In the rows, 128 means zero.
The rows of A fall into a few groups, which share some directions, and each row is roughly a mix of its group's hidden directions.
A (152 x 11):
[[143 174 177 123 146  99 150  99  91 143 160]
 [103 105 153 169 157 102  70 120  99 105 139]
 [123 131 168  91 150 175 143 146  81  95 144]
 [127 140 153 132 162 137 164  99  78 175 159]
 [137 136 168 152 170 157 126  95  73 153 140]
 [104 105 170 150 140  88 127 117 106 125 191]
 [169  88 135 190 126 149 144 102 113  98 142]
 [ 91 180 151 101 117 174  97 111 101 127 114]
 [ 98 122 153 121 128 130  57 154 131 144  80]
 [155 111 113  99 140  70  89 128 164 100 154]
 [109 100 158 105 167 113 135 129 141  84 186]
 [170 128 147 136 116 170 112 180 161 145 166]
 [101 151 168 149 142  89  72 126  88 137 126]
 [ 75 141 166 116 127 151 111 112 118  65 136]
 [138 107  78 142  95  56 140 128 125 134 139]
 [146  77  66 108 120 127 108  95 151 103 137]
 [160 145 138  95 118  98  88  66 116 126 153]
 [180 155 132 134 100 188 127 160 135  98 120]
 [149  89 129  63 170 119 100 134 131 110 156]
 [125 110 132 118 171  87 127 101 131 198 146]
 [132 124 135  85 113 115 148 167 160 190 101]
 [117 120 156 149 132 153 143 123 132 107 212]
 [141 119 144 109 116 112 144 182 194 106 151]
 [ 84  99 105 120 158 115 105  94  77 152 105]
 [ 87  99 148  77 105 124 151  99 146 123 174]
 [154 132 141 175 154 109  77 167 108 152 102]
 [188 184 151 165 126 146 125 156 126 126 134]
 [102 154 112 139 143 193  93  96 124 123 165]
 [ 70 130  74 117 123 129 147  78 150 121 134]
 [145 146  99 144 162 137 158  67 117 167 154]
 [138 102 177 111 181  99 122 166 158 132 145]
 [111 136 139  85 108  59 110 148 108  96 113]
 [129  76 129 103 155 124 186 137 158 116  94]
 [102 184 117 142  75 132 167 107 129 105 108]
 [139 137 179 147 148 158 112 154 149 138 190]
 [158 106 116 120 145 180  94 108  71 143 118]
 [157  86 146 123 106 156 109 118 153 188 159]
 [170 143 113  81 134 171 130 166 134  90 103]
 [169 131 184 167 145 120 120 130  89 166 124]
 [124  41 131 130 117 137  91 122 110 137 116]
 [148 135 190 131 111  84 136 174 107 153 134]
 [ 98 138 116 104  92 116 117 182 175 112  95]
 [131 104  92 126  93 123 114 151 201 144 108]
 [121 112 105 159 148 164 120  92 125 193 102]
 [161  94 104 143 177  89 117  91 153 133 101]
 [ 87 118 102 147 174 107 139 149 162  96 169]
 [122 134  91 159 182 112 132 185 122  98 141]
 [122 164  96  87  66 135 151 124 119 164 125]
 [ 68 132 171 134 106 146 152 103  95 114  95]
 [139 163 156 129 110  80 130 117 108  62 112]
 [114 136 190 145 153  71 112 130 100 106 125]
 [144 111  70  92  76 148 117 117 153 151 130]
 [131 138  91 112 131  81  67 105 165 130 116]
 [171 140 136 180 159 124  98 165 106 132 166]
 [ 94 162 175 122 118 114 159 175 114 167 123]
 [182 133 141  64 127 107 116 167 124 149 124]
 [141  85 110 116 153 112 119 137 197 156 156]
 [124 129 110 137 153 104 145  62 104 131 183]
 [150 159 117 151 153 123 112 168  65 139  95]
 [101 171 138 139 135 127  88 132  99 195 129]
 [155  81 177 116 117 140 114 163  94  89 132]
 [129  88 121 189 101 108  91 106 141 146 159]
 [101 107  67 135 106 121 110 115 178 148  98]
 [ 86 134 149  97 115 140 117 125 182  95 174]
 [122 143  80 105  69 133 157 101 119 150 161]
 [101 134 139 153 123 133 179 143 180 179 127]
 [ 74 161 132 139 124  69 110 126 122 126 170]
 [ 86  94 125 116 124  97  94  75 137 101 160]
 [131 167 150 123 133 148 148 143  54 103 104]
 [137  91  89 181 118  91 117 117  96 140 162]
 [127  78 137 123 136  94 164 138 134 184 167]
 [ 96  90 122  73 121 157 121 159 117  94  94]
 [126 110 185  86  85 162 133 128 123 117  92]
 [113  76 136 179 158 100 138 144 133 111 171]
 [150 183 149 146 173 123  88  97 113 152 120]
 [110 179 133 136 177 123 106  77 107 151 142]
 [127  63 135 143 117 168 157 124  98  91 148]
 [118 121 178 103 101  82 138 178 113 110 153]
 [ 93  62 156 157 103 115 127 104 108 123 156]
 [115 158  83 116 148 158 133  92 147  70 142]
 [ 89 165 119  98  98 150 114 127 110 192 135]
 [105  58 110 143 125 131 144  89 103 156 153]
 [138 154 135  82 128 158 114  93  89  73 126]
 [119 141 162  92  75 129 116 138  72 106 106]
 [113 199 146 130 128 131 115 180 118  93 131]
 [176 126 105 150 131 124  91  80 165 123 165]
 [133 149 150 124  95 127 187 192 139 127 123]
 [108 169 122  94 121 133 139  59 142  93 140]
 [167 112 119 133 113 147 173 122 162  89 180]
 [197 145 146 120 109 133 117 169 167 117 151]
 [126 113 142 166 157  83 135 163  83 170 132]
 [121 189 124 125 156 125  69 122 150 133  94]
 [127 156 124  93 119 109 170  70 149 146 166]
 [124 145 119 136 122  76 126 108  73 173  94]
 [126 189 104 149  92 140 148 112  94 142 170]
 [152  85  85 116 102 132 180 150 137 108  96]
 [141 119 135 144 133  68  58 101 132 119 130]
 [ 98 190 129 163 137 147 185 123 133 143 132]
 [141 132  74 154 135 136  93 120 102  71 102]
 [ 90  95 147  85 105 119 135 158 114  76 153]
 [ 93 143  76 132 173 135 153 107 105 138  85]
 [108  60 175 140 120 119 113 147 122 105 162]
 [ 93 146 110 141  80 175 130 147  86 117 161]
 [116 153  87  89 121 113  85 139 179 128  96]
 [194  88 119 104 105 109 166 144 126 126 154]
 [111 113 140  98 110 125 163 113  98 140  54]
 [160  98 152 127 155 168 145 151 166 136 180]
 [172 114 164 162 158 122  98 138 156  88 157]
 [162  90 104 182 127 177 112 150 148 128 142]
 [177 134  98 147 135 131  96  81 122 181 124]
 [155 100 166 170 169 127 151 168 136  94 137]
 [ 92 170 186 113 134 149  81 146 119 138 133]
 [ 57  86 132 123 108  90 122 115 145 151 130]
 [136 103  88 171 101  99  81  97 156 142 131]
 [151 133 174 114 134 118 175 120 164 108 182]
 [133 159 191 186 123 120 149 151 110 119 129]
 [118 103 138 108 196 130 156 169 141 106 158]
 [165 104 127 140  70  97  77 135 150 137 140]
 [ 75  69 122 123 150 116 102  86 123 116 143]
 [ 87 132 159 127  86 133 110 166  88 149 167]
 [191 182 120 138 122 156 115 131 104 155 106]
 [182 117 139 148 173  71 131 114 151 123 111]
 [104 103 103 171 162 163 113  97  81 110 129]
 [114  92 101 101 186 101 159 125 168 139 116]
 [ 69 108 111  66 128 110  98 142 114 118 120]
 [ 80 108 130  63 101 157 123 120 139 105 107]
 [ 76 157 103 110 167  87 159 132 127 128  94]
 [179 127 115 141 122  70  81 108 144 133 154]
 [113 176 169  98 106 161 142 120 144 103 172]
 [152 152 109 135 173 115 123 139 109  54 136]
 [173 186  97  98 111 118  91 134 125 155 128]
 [160 186 176 112 119 151 158 124  92 120 136]
 [132  53 154 142  93 118 146 147 102 108 112]
 [135 104 103 153 141 133 187 126 119  66 110]
 [186 103 127 125 171 147 116 111 121 180 108]
 [161  54 141 114 110 109 129 141 104 166 136]
 [130 124  93  99  77  89 108  86 119 164 133]
 [151 111 172  97  90 118  82 120  95 163 125]
 [175 118 128 179 150 109  76 154 125 118 103]
 [ 95 187 114 136 170 152  90 112 113 137 153]
 [130 112 126 166 112  87 126 173 121 188 106]
 [ 86 126 121  99  73 124 160 158  87 132 105]
 [108 162 180 109 130 118 148  84 101 104 166]
 [175 148  86 131  90 150 164 145 136 109  89]
 [126 122 128 167  98  78 131 161 160 180 122]
 [152 158 191 153 156 154 134 137  83 140 128]
 [103 166 153 134 112  75 115 108  79  98 114]
 [ 83 177 155 129 120 146 107  76 103 150 133]
 [ 80 146 185  91 111 147 144 163 116 141 136]
 [ 87 123 133 144  99  91 109  65 120 161 135]
 [115 140  72 129 109  76 120 105 178 115 138]
 [103 145 188 152 146 120  96 152 101  83 121]]
In each list below, four rows fit none of the groups, and each other row fits one group, some only roughly. Which are they? Name them in the order they come.
  j457: [174 115  89 172 102 157  81 117 126 121 115]
  j459: [150 127 122 209 115 142  97 139 122 117  94]
  j881: [132 112 161 102 162  82  90 135 143  79 107]
  j822: [139 148  70 118 173 162 105 131 106 157 102]
  j548: [171 138  99 165 121 141 129 116 164  65 125]
  j558: [135  97 140 113 142 190 108 180 126  95 114]
  j345: [ 93  80 110 145  79 122 117 140 155  82 114]
  j444: [172 176 164 120 150 121 111 145 107 159 168]
  j740: [180 163 106 179 136 155 134 139 156  97 135]
  j799: [132 161 121 104 107 178 107 169 181 123 114]
  j992: [112 122 147  67 172 145 164 127 163 147 147]
 | j459, j881, j444, j799
  j291: [162  98  91  99 141 136  88 165 104 128  87]
  j951: [ 71 119 140 148 103  59 117 131 145 126 141]
  j906: [141  89 186 107 100 129 111 144 155 173 114]
  j792: [108 158 154 116 152  89  90 107 103  73 126]
  j170: [110 107 121 160 101 145 155 157 164 191 117]
  j793: [ 63 136  93 103 137 117 124 126 110 184 117]
  j411: [ 93 145 147  88 126 118  72  85 145 159 123]
  j950: [100  88 118 113 121  82  61 110 135 121 132]
  j376: [ 96 182  97 145 137 171  92 101 109 147 125]
  j689: [127  55  93 112 118 150  89 118 141 109 113]
  j965: [112 179  84 104 152  97 104  95 152 154 125]
  j744: [178 124 121 114 162 177 124 163  97  93 126]
  j761: [107 151 137  79 139 159 151  90 122 182 148]
 | j906, j792, j793, j761
  j983: [119 136  94 125 144  78 111  88 117 183 153]
  j714: [127 103 147 143 196 130 130 160 141 170  95]
  j860: [ 75 120  91  82 119 160 128 140 153 159 105]
  j262: [ 71 114 188 160 118 111 106 129 124 143 156]
  j620: [ 71 108 124 129 105 169 118  75 137 112 153]
  j772: [132 158 121  78 110 130 157  99 107 190 141]
  j908: [138 136 148 187 148 172 135 169 167 139 114]
  j264: [107  99  91 175 112 174 102  94 118 139 107]
  j51: [114 161  94 179 121 133 129 142 123  74  89]
  j649: [ 81 150 124 180 120 133 148 148  90  84 115]
  j775: [ 91 123 153 150 114 139  89 118 110  93 190]
  j608: [136  75  99 145 171  98 144  95 128 126  87]
  j154: [128 138 125  64 116 119 178 164 136 103 159]
  j654: [150 128 135 140 160 155  82 163  91 156  85]
 | j262, j772, j908, j654
  j342: [120 115  90  93  94 153 165  81 128 160 106]
  j24: [114  81 127 151 148 156 119 147  56 126 114]
  j390: [155 132  88 115 165 152 104  97  69 125 109]
  j865: [ 98 115 142 155 108 118  72 153  74 103 119]
  j90: [122 113 135  91 119 125 148  98  54 102 152]
  j565: [152 104 155 127 132 149 208 124 122 120 158]
  j477: [149 159 154 138 188 175 112 146 103 103 130]
  j618: [140 140 157 157 155 152  93 189 132 136  90]
  j107: [ 75  97 101 110 123 144 175 106 115 158 159]
  j779: [138 138 129 108 158 125  52 119 135 165  94]
 | j342, j90, j565, j477
  j762: [ 99 137 133 101 162 191 152 116  90 157 130]
  j568: [128 131 140  68 169 123 157 154 172 104 149]
  j561: [124 143 154  93 102 130  91 160 105  80 169]
  j748: [ 81 111 138 124 127 174 124  70  88 123 134]
  j832: [119 134 128  61 124 122 161 118 183 127  99]
  j404: [136  89 126 176  98 134 156  66 123 145 136]
  j414: [112 121 100 117 163 125 157 134 124 142  49]
  j928: [121 123 114  93 147 158 139 194 176 120 148]
  j658: [170 107 165 120 136 120 106 133 134 190  87]
  j395: [103  65 126 110 138 131 170 143  79 110 132]
  j856: [140  57 103 116 103 167 162 143 120 143 118]
  j518: [136 106 123 168 147 167 166 132 171  84 151]
  j666: [ 76 125 104 139 110 148 131 133 155  58 129]
 | j561, j928, j658, j395
  j875: [ 82 160  86 159 136 166 143  88 134 110 141]
  j593: [ 90 121 134 121 115 111 197 144 112 167 160]
  j688: [175 133  96 112 129 110 107 184 166  99 118]
  j299: [ 97 100 110  92 105 156 134 135 192 121 159]
  j763: [ 83 153 149 134  91 137  75  93 108 153 116]
  j356: [107 177 109 151  89 114 134 159 127  77 154]
  j456: [ 92  95  91 161  92 153 157  98 109 100 118]
  j842: [ 65  91 108 133 120 128  85 113 142 160 101]
  j850: [175 128 122 132 123 140  71 163 161 152  93]
  j430: [117 135 157 145  98 139 182  83 120  80 142]
  j530: [ 86 137 146 152 152 102  99  72 155 145 155]
 | j299, j763, j430, j530
  j139: [100 143 177  84  98 105 115 115 124  81 147]
  j834: [146  98 125 143 136 107 102 108  94 178  71]
  j295: [ 88 115 163  99 124  96 137 103 111  65 126]
  j845: [ 84  87 134 177 125 165 126  97 126 109 159]
  j204: [106 157 158 105 172 111 100  93 161 116 169]
  j541: [127 106 135 141 108 186 141 199 123 118 133]
  j841: [192 102 137 174 117 141 120 172 123 120 148]
  j570: [ 68 149 129  67 123 121 154 155 126 149 139]
  j161: [101 136 137 161 187  94 149 103 113 110 167]
  j660: [ 77  66 104 144  92 119 135 127 148 101 132]
  j382: [103  89 115  65 140 156 160 125 140  91 136]
  j665: [139 145  81 155 161 103 105 168 157 170 125]
  j636: [184 119 147 126 111 193 110 118 133 158 149]
 | j834, j204, j382, j665
  j329: [ 75 119 129  93 112 153 175 157 125  91 149]
  j194: [117  51 121 140 112 150 150 108 140 168 113]
  j715: [132 131  83 170  83  97 151 156 136 167 142]
  j739: [142 170 130 122 156 105  70 101 142  81 130]
  j25: [169 113 121  92 129 132 127 115 186  89  90]
  j292: [144 169  78 139 144 114  75 125 169 145 134]
  j41: [148 150 147 127 132 140 118  62 124 191 123]
  j316: [127  85 126  98  96 138 177  97  85 106 111]
  j14: [123 114  89 117 164 145  68 161  87 133 124]
  j598: [116 179  93 161 138 176 154 112 155 132 102]
 | j194, j715, j292, j316
  j13: [ 81 115 111 112  87  85 113  93  96 132 159]
  j83: [115 116 124 130 109 185 169 156 184 146 126]
  j520: [154 150 130 140  77 139 191 146 165 137 133]
  j904: [ 77 108 131  66 155 164 139 120 112 112 113]
  j110: [128 146 185 152  92 127 117 165 167 165 118]
  j727: [158 139 163 107 137 184 127 121 188 121 143]
  j966: [112  88 117 172 127 156 177 137 150  82 137]
  j119: [158 100 132 105 109  96 161 119  85 123  72]
  j467: [148 199 146 103 151 140 112 117 115 165  99]
  j186: [ 74  81  91 120 130 166 114  98 123 106 142]
  j844: [107 114  98 114  47 112 106 151 131 119 112]
 | j520, j110, j119, j844
